Each named move below is a turn or a mirror, shown by a few rows before and after it. Which moves, in which order, take the first row of each later pair to the second? The first pair is answered.
fal (before |-> after):
|  0.80 | -0.85 |  0.26 |  1.34 |  0.29 |  0.92 |  0.97 |  0.67 |  0.06 |  1.57 | -1.31 |  0.75 | |-> |  0.80 | -0.06 |  1.08 |  1.55 | -0.80 |  0.02 |  0.20 |  0.76 | -0.50 |  1.68 | -1.33 |  0.25 |
| -1.77 | -1.20 | -0.85 |  1.43 | -2.05 | -2.12 |  0.44 | -2.11 |  2.95 |  0.13 | -0.91 | -0.27 | |-> | -1.78 | -1.48 | -0.72 |  1.43 | -1.62 | -1.88 |  0.39 | -1.98 |  3.25 |  0.03 | -1.01 | -0.32 |
|  1.06 |  2.34 |  0.84 |  1.15 | -0.58 |  2.00 | -0.70 |  0.11 |  0.32 |  1.05 | -1.09 | -0.35 | |-> |  0.94 |  2.04 | -0.01 |  0.89 |  0.29 |  2.36 | -0.22 |  0.29 |  0.88 |  0.91 | -1.11 |  0.07 |
|  2.09 | -0.68 |  1.52 |  0.69 | -2.09 | -1.15 |  1.94 |  0.61 |  1.07 | -0.27 | -1.97 | -1.05 | |-> |  2.23 | -1.20 |  0.19 |  0.55 | -0.86 | -0.20 |  2.67 |  0.59 |  1.88 | -0.25 | -2.04 | -0.15 |
kinuv (before |-> after):
| -0.90 | -0.57 | -1.30 |  0.92 |  3.22 |  1.23 |  0.40 |  0.93 |  0.24 |  0.45 |  2.37 |  3.57 | |-> | -3.36 | -0.96 | -0.88 | -0.89 |  2.40 | -0.69 |  1.94 | -0.93 | -0.66 | -1.78 |  2.11 |  1.75 |
|  2.56 |  1.61 |  0.30 | -0.24 | -0.49 |  1.11 | -1.53 |  0.49 | -0.90 |  0.98 | -0.22 | -0.10 | |-> |  2.70 | -1.28 | -0.59 | -0.26 |  0.39 |  0.43 |  1.23 |  0.07 |  0.63 |  1.60 |  0.36 |  1.22 |
| -2.77 | -0.10 |  3.95 | -1.52 | -2.77 | -6.57 | -0.09 | -2.28 | -0.95 | -2.64 |  1.18 | -2.17 | |-> |  1.31 |  3.44 |  4.32 |  1.57 | -2.21 | -2.92 | -6.45 |  1.92 | -1.83 |  0.58 |  1.59 |  0.00 |
|  5.36 |  2.84 |  4.47 |  4.22 | -3.48 |  1.70 | -4.97 |  1.79 | -0.79 |  1.60 |  0.56 | -0.27 | |-> |  6.27 | -4.67 |  1.89 |  3.78 | -1.21 |  0.02 |  2.70 |  0.68 |  4.16 |  2.86 |  1.49 |  2.57 |
selub (before |-> after):
|  0.15 |  2.64 | -0.91 | -0.79 |  1.80 |  1.84 | -2.37 |  0.57 | -0.15 | -1.97 | -0.46 | -1.42 | |-> |  3.44 |  1.42 | -0.30 |  2.02 | -0.40 |  1.33 | -1.14 |  2.09 |  0.94 |  1.12 | -0.78 | -0.92 |
| -0.64 | -1.77 |  0.63 |  3.90 | -4.05 | -1.46 |  6.90 | -2.17 |  1.59 |  2.90 | -0.96 | -2.94 | |-> | -6.57 |  1.18 | -0.85 | -1.67 |  0.38 | -0.28 |  4.26 | -4.78 | -0.29 | -3.17 | -0.67 | -3.65 |
|  2.48 |  3.55 |  0.81 |  1.20 | -2.28 |  1.10 |  0.56 |  1.74 |  0.58 |  1.98 | -0.24 | -2.44 | |-> |  0.41 |  3.10 |  2.04 | -0.62 | -3.08 | -1.31 |  1.68 |  0.01 | -0.11 | -0.03 |  0.02 | -3.74 |
| -1.13 |  2.00 |  1.54 | -2.12 |  1.15 | -1.22 | -3.90 | -0.19 | -1.18 | -1.89 | -0.06 | -1.95 | |-> |  2.06 |  1.97 |  0.60 |  0.62 |  1.10 |  1.31 | -4.56 |  1.95 | -0.47 |  0.98 | -0.45 | -0.31 |
Then:
Between the rows of a pair lie two moves.
|  1.37 | -0.03 | -2.45 | -1.49 |  2.19 |  1.74 |  1.37 |  0.05 |  2.13 | -1.29 | -0.57 | -0.24 | |-> |  2.91 |  1.00 |  1.53 |  0.43 | -2.20 | -1.85 |  0.01 |  0.51 |  0.45 |  0.17 | -0.21 | -2.33 |
selub, fal
|  1.89 | -0.19 | -3.57 |  3.20 |  0.38 |  5.28 |  4.76 | -0.49 |  1.97 |  0.64 | -2.70 | -1.93 | |-> |  4.42 |  0.50 |  0.36 |  5.88 | -3.38 |  2.01 |  1.74 |  1.01 |  0.80 |  2.99 | -1.89 | -2.46 |
fal, kinuv
| -0.46 | -3.19 |  0.74 | -0.49 | -0.27 | -1.32 |  2.06 |  0.69 | -0.57 |  0.64 |  2.01 | -1.51 | |-> | -1.23 | -2.46 | -1.24 | -1.63 |  2.14 |  1.41 |  1.93 |  0.42 | -0.53 | -0.28 |  1.75 | -0.93 |
kinuv, fal
| -3.36 |  2.20 |  3.63 | -2.60 | -4.32 | -2.37 | -0.18 | -2.42 | -4.33 | -3.30 | -1.68 | -4.83 | |-> | -3.95 |  3.80 | -1.59 | -3.76 |  1.36 |  5.23 | -1.04 | -1.92 | -3.51 | -4.20 | -2.65 | -2.18 |
fal, kinuv
| -0.59 |  1.52 | -2.21 | -2.40 |  1.06 |  4.46 |  1.55 | -1.27 |  0.04 |  0.12 | -1.81 | -1.93 | |-> | -0.02 |  3.44 |  0.67 | -1.02 | -1.57 |  2.38 | -1.37 | -0.39 | -2.03 |  0.43 | -1.78 | -3.43 |
kinuv, fal
|  2.74 | -1.31 | -1.58 |  1.19 |  1.42 |  0.28 | -1.42 |  1.39 |  2.98 |  2.63 |  2.32 |  3.24 | |-> | -0.98 | -1.74 |  1.42 | -1.42 | -1.87 | -5.13 |  1.09 | -2.01 |  1.18 | -0.76 |  1.80 | -1.11 |
kinuv, fal
|  0.29 |  1.00 |  0.41 | -2.40 | -0.47 |  1.79 |  3.74 | -1.22 |  0.14 | -3.48 | -1.01 |  0.69 | |-> |  3.06 |  2.07 |  0.07 | -0.45 |  0.37 |  4.09 |  0.64 |  1.29 |  0.02 | -1.44 | -0.68 |  2.67 |
kinuv, kinuv
|  0.73 |  2.86 |  1.97 |  0.16 | -1.29 | -0.33 | -4.27 | -0.82 | -2.42 | -1.23 |  1.49 | -0.77 | |-> |  3.94 | -1.63 | -0.50 |  2.37 |  0.30 |  0.04 | -0.19 |  0.43 |  1.24 |  2.11 |  2.12 |  2.71 |
selub, kinuv
|  0.95 |  2.73 |  0.30 |  2.00 |  0.31 |  2.87 | -3.75 |  2.48 | -1.37 |  1.06 |  0.60 |  1.08 | |-> |  2.32 | -1.21 |  1.99 |  3.63 | -3.27 | -1.32 |  1.00 |  1.44 |  0.31 |  3.01 |  0.38 |  0.29 |
fal, selub
| -4.36 |  0.08 |  0.83 | -4.16 |  1.17 | -3.52 | -0.88 | -2.18 | -0.17 | -3.56 |  0.85 | -0.76 | |-> |  1.80 | -1.36 | -1.30 |  0.38 |  3.58 |  0.50 | -3.19 |  2.45 |  2.48 |  1.68 |  2.06 |  4.45 |
kinuv, kinuv
|  2.47 |  0.92 |  0.99 |  2.16 | -5.04 | -0.14 |  4.65 | -0.90 |  1.12 |  4.20 | -2.86 | -2.37 | |-> | -3.36 |  3.85 |  0.89 | -3.24 | -2.39 | -0.65 |  2.92 | -3.82 | -1.15 | -1.57 | -2.92 | -4.30 |
kinuv, selub
| -1.72 | -4.89 | -1.10 |  1.41 | -0.94 | -1.79 |  4.56 | -0.87 |  1.77 | -0.66 |  0.94 |  0.68 | |-> |  0.13 |  2.39 |  0.87 |  3.55 | -2.63 |  1.79 | -4.94 |  2.10 | -2.29 |  0.10 |  0.87 | -0.36 |
kinuv, kinuv
| -3.64 |  0.19 |  1.61 | -2.49 |  3.08 | -3.90 | -3.91 | -0.71 | -0.02 | -2.76 |  4.44 |  0.02 | |-> |  3.18 | -2.00 |  2.38 |  3.58 | -0.26 | -3.02 | -2.33 |  2.69 |  1.89 |  3.60 |  3.90 |  1.53 |
selub, selub
|  2.60 | -2.10 |  2.13 |  1.39 | -0.77 |  0.96 |  1.04 |  0.52 |  2.39 |  2.97 | -0.29 |  0.32 | |-> | -2.68 | -0.14 |  1.17 | -3.15 |  1.57 |  1.08 |  0.65 | -2.15 |  0.79 | -1.90 | -0.65 | -1.11 |
kinuv, selub
| -2.04 |  0.00 |  1.34 |  0.05 | -0.19 | -5.59 | -2.65 | -0.42 | -0.21 | -2.99 |  1.94 |  0.48 | |-> |  0.99 | -1.77 |  0.09 |  2.20 |  1.52 | -3.95 | -2.50 |  1.39 |  1.81 | -0.07 |  2.78 |  3.55 |
kinuv, kinuv
| -2.52 | -1.86 | -4.21 | -3.26 |  3.74 |  1.88 |  3.92 | -2.28 |  3.17 | -1.33 | -0.06 |  2.30 | |-> | -1.05 |  5.35 | -2.17 | -1.66 |  2.36 |  5.10 | -4.72 |  0.70 | -0.87 | -0.66 | -0.50 |  1.03 |
kinuv, kinuv
| -1.37 |  0.89 |  4.09 |  0.07 | -1.96 | -2.65 | -2.49 |  2.01 | -3.14 | -0.35 |  2.07 | -2.85 | |-> | -4.32 | -0.95 | -1.03 | -3.24 |  2.96 |  1.40 |  2.05 | -0.01 | -0.98 | -2.96 |  1.06 | -1.69 |
fal, kinuv
| -0.13 |  2.22 |  0.33 | -0.28 |  0.21 |  2.31 | -2.13 |  0.62 | -1.49 | -0.02 |  0.64 | -0.70 | |-> |  2.05 | -0.29 |  0.58 |  1.78 | -1.34 |  1.53 |  0.52 |  1.12 | -0.10 |  2.47 |  0.23 | -0.28 |
fal, selub
| -0.92 | -3.37 |  3.96 | -0.25 | -2.68 | -8.94 | -2.14 |  0.97 |  1.21 | -1.68 |  6.08 | -1.08 | |-> | -1.77 |  1.21 |  2.89 | -1.18 |  0.07 | -4.87 | -8.33 |  2.37 | -1.06 | -3.06 |  6.12 | -0.46 |
kinuv, selub
|  4.08 | -2.80 |  1.98 |  0.78 |  1.08 |  0.75 |  3.94 |  0.55 |  2.45 |  3.77 |  1.66 |  3.80 | |-> |  2.61 | -1.95 |  5.80 |  0.15 | -3.02 | -3.85 |  3.19 | -0.89 |  0.09 |  2.20 |  1.92 |  0.54 |
fal, kinuv
| -3.24 | -1.68 |  0.74 | -1.88 | -1.19 | -4.07 |  3.67 | -2.38 | -1.17 | -2.03 | -0.43 | -2.81 | |-> | -2.72 |  0.55 | -3.68 | -2.50 |  4.75 |  3.42 |  0.63 | -0.68 | -0.26 | -2.04 | -0.38 |  0.51 |
fal, selub
|  0.09 | -2.09 |  1.36 |  0.69 | -2.73 | -2.70 |  0.87 |  1.22 | -0.17 | -0.48 | -0.61 | -3.10 | |-> | -1.97 | -0.27 |  0.08 | -1.07 | -1.26 | -0.60 |  0.91 |  0.26 | -0.92 | -2.49 | -1.33 | -3.99 |
fal, kinuv
|  1.59 | -0.04 |  0.55 |  1.76 |  2.00 | -0.75 | -4.12 |  3.11 |  0.67 |  2.12 |  3.23 |  3.02 | |-> | -3.84 | -0.71 |  1.70 | -2.42 |  0.42 | -4.80 | -0.28 | -1.44 | -0.74 | -2.37 |  2.19 | -0.96 |
kinuv, kinuv
| -0.10 |  1.21 | -0.61 |  0.68 | -1.43 |  0.52 | -0.82 |  0.01 | -0.38 |  0.44 | -1.53 | -1.60 | |-> |  0.25 | -0.22 | -1.35 |  0.83 | -1.13 |  0.54 |  1.08 | -0.17 |  0.70 |  0.79 | -1.63 | -1.21 |
fal, selub
| -1.09 |  0.70 | -2.23 | -1.52 |  1.98 |  2.90 |  0.78 | -1.07 |  0.66 | -2.16 |  0.00 | -2.37 | |-> |  2.11 |  1.69 |  1.08 |  1.70 | -2.23 |  1.22 | -1.31 |  0.76 | -0.41 |  0.71 | -0.08 | -3.30 |
selub, fal
|  1.29 | -4.57 | -3.48 | -1.32 | -0.16 |  0.83 |  2.85 | -0.36 |  0.90 | -0.98 |  0.29 |  2.10 | |-> | -1.31 |  0.48 | -0.33 | -3.09 | -1.55 | -0.97 | -3.32 | -0.65 | -3.31 | -3.83 |  0.67 | -0.85 |
fal, selub
| -4.01 | -1.80 | -2.64 | -1.76 |  3.09 |  2.87 |  1.86 | -2.48 |  2.26 | -3.99 | -4.08 | -1.99 | |-> |  2.64 |  0.67 | -1.09 |  4.44 | -0.66 |  5.52 | -1.90 |  2.12 |  1.58 |  1.64 | -4.90 | -1.18 |
kinuv, selub
|  0.89 | -0.67 |  3.77 |  1.65 | -3.35 | -3.95 | -0.77 |  1.12 | -1.69 |  1.02 |  1.45 | -0.34 | |-> | -0.80 | -4.12 | -0.93 | -0.47 |  1.63 | -1.32 |  4.44 | -0.25 |  1.45 | -0.28 |  1.37 |  1.98 |
fal, selub
|  2.33 |  2.09 |  1.35 |  1.85 | -3.50 | -0.76 | -3.24 |  3.93 | -1.85 |  2.23 | -1.09 |  0.26 | |-> | -1.86 | -2.89 |  0.82 | -2.38 | -1.56 | -5.51 |  2.87 |  0.04 | -0.02 | -1.49 |  0.07 | -0.13 |
kinuv, selub
|  3.25 |  4.55 | -1.97 | -0.10 | -3.81 |  4.43 | -0.46 |  2.09 | -1.23 | -1.58 | -4.03 |  0.01 | |-> |  3.66 |  0.75 | -3.41 | -0.12 | -3.32 |  3.58 |  4.58 |  1.13 |  1.12 | -0.68 | -4.31 |  0.71 |
selub, fal
| -0.60 |  2.77 |  2.31 |  0.05 | -3.98 | -0.96 | -0.98 | -0.71 | -2.76 | -0.74 | -0.53 | -3.79 | |-> | -1.02 |  1.71 | -3.40 | -1.28 |  2.38 |  5.09 |  0.27 | -0.29 | -0.24 | -1.00 | -0.91 |  0.04 |
selub, fal
| -0.87 |  3.63 |  2.66 | -0.90 |  1.56 |  0.23 | -6.80 | -0.52 | -0.46 | -1.95 |  2.01 |  1.96 | |-> |  2.63 | -3.25 |  2.83 |  1.94 | -0.12 | -3.29 | -0.12 | -0.11 |  3.70 |  1.95 |  3.04 |  4.02 |
kinuv, selub
|  4.17 | -3.11 | -0.56 |  2.00 | -0.02 | -0.85 |  0.37 |  2.24 |  2.57 |  4.00 |  1.10 |  3.15 | |-> | -1.21 | -1.99 |  2.77 | -1.98 | -2.14 | -6.59 |  0.00 | -1.46 | -0.22 | -0.86 |  1.69 | -1.01 |
fal, selub
| -2.10 | -1.72 | -0.31 |  0.34 |  3.14 |  2.06 | -2.24 |  1.54 |  0.29 |  1.10 |  1.41 |  1.28 | |-> | -0.49 | -2.79 |  1.92 |  2.42 | -0.31 | -0.55 | -1.10 |  2.05 |  0.15 |  2.92 |  1.35 |  0.54 |
selub, fal
|  1.38 |  2.10 | -0.80 |  3.92 | -1.84 |  4.26 | -1.93 |  0.59 | -1.17 |  3.15 | -3.30 | -4.87 | |-> |  0.27 | -2.47 | -3.63 |  2.68 |  0.73 |  4.13 |  4.13 | -1.03 |  1.97 |  2.82 | -3.28 | -3.50 |
fal, kinuv
| -3.16 | -3.98 | -1.27 | -3.35 |  3.54 | -1.49 |  1.21 | -2.76 |  0.95 | -2.48 |  1.64 | -0.83 | |-> | -3.24 |  0.24 | -1.98 | -3.40 |  4.55 |  2.05 | -2.81 | -1.64 | -0.62 | -2.90 |  1.00 | -1.05 |
kinuv, fal
| -1.14 |  1.23 |  2.02 | -1.11 | -3.27 | -0.81 |  2.27 | -2.67 | -1.48 | -0.65 | -3.11 | -3.94 | |-> | -0.42 |  0.23 | -2.37 | -1.47 |  1.79 |  4.59 |  3.62 | -1.97 |  0.65 | -0.20 | -3.35 | -0.77 |
fal, selub
| -0.59 | -0.64 |  1.65 | -0.36 | -0.99 | -2.26 | -0.97 |  0.09 | -0.56 |  0.75 |  1.69 |  0.12 | |-> | -0.26 | -0.13 |  0.50 | -0.47 |  1.05 | -0.52 | -2.38 |  0.77 | -0.03 |  1.07 |  2.14 |  1.28 |
selub, kinuv
|  0.95 | -2.31 |  0.39 |  1.13 | -0.67 | -2.93 | -0.88 |  0.87 |  1.15 |  1.31 |  1.61 |  2.29 | |-> | -2.52 | -0.14 | -0.64 | -2.06 |  1.87 | -1.56 | -2.26 | -0.45 | -0.13 | -1.80 |  1.46 |  1.62 |
kinuv, selub
|  2.73 |  3.61 |  1.79 | -1.68 | -1.09 |  0.21 | -4.19 |  1.22 | -0.36 | -1.20 |  0.10 | -2.01 | |-> |  3.44 | -2.40 |  1.81 | -1.43 | -1.68 | -4.12 |  1.66 |  0.47 |  2.55 |  0.08 |  1.28 | -0.96 |
kinuv, selub
| -2.79 |  0.46 |  3.31 | -2.60 | -0.86 | -1.39 | -1.17 | -1.95 | -0.51 | -3.77 |  1.36 | -2.53 | |-> |  2.97 | -2.88 |  0.53 |  1.29 |  2.02 |  1.74 | -0.73 |  1.73 |  3.53 |  1.50 |  2.81 |  2.94 |
kinuv, kinuv
|  0.79 | -0.52 | -2.12 | -1.52 |  0.28 |  1.64 |  2.49 | -0.11 | -0.58 | -0.95 | -2.22 | -0.16 | |-> |  1.61 |  0.79 |  0.51 | -0.64 | -2.73 | -0.53 |  0.87 |  0.36 | -2.37 | -0.32 | -2.17 | -1.76 |
selub, fal
| -1.54 | -1.54 | -2.84 | -0.70 |  2.81 |  3.35 |  4.45 | -2.40 |  1.54 | -1.74 | -1.25 |  0.37 | |-> | -0.36 |  3.92 | -1.24 |  0.73 |  1.64 |  6.02 | -2.38 | -0.07 | -1.31 | -1.03 | -1.41 | -0.32 |
kinuv, kinuv
| -1.52 |  2.17 |  0.37 | -0.68 | -1.71 |  1.45 | -0.69 | -1.77 | -1.00 | -1.30 | -2.32 | -1.38 | |-> |  0.21 |  1.94 | -0.83 |  0.56 | -0.53 |  3.77 | -1.08 | -0.76 | -0.11 |  0.21 | -2.51 |  0.46 |
selub, fal
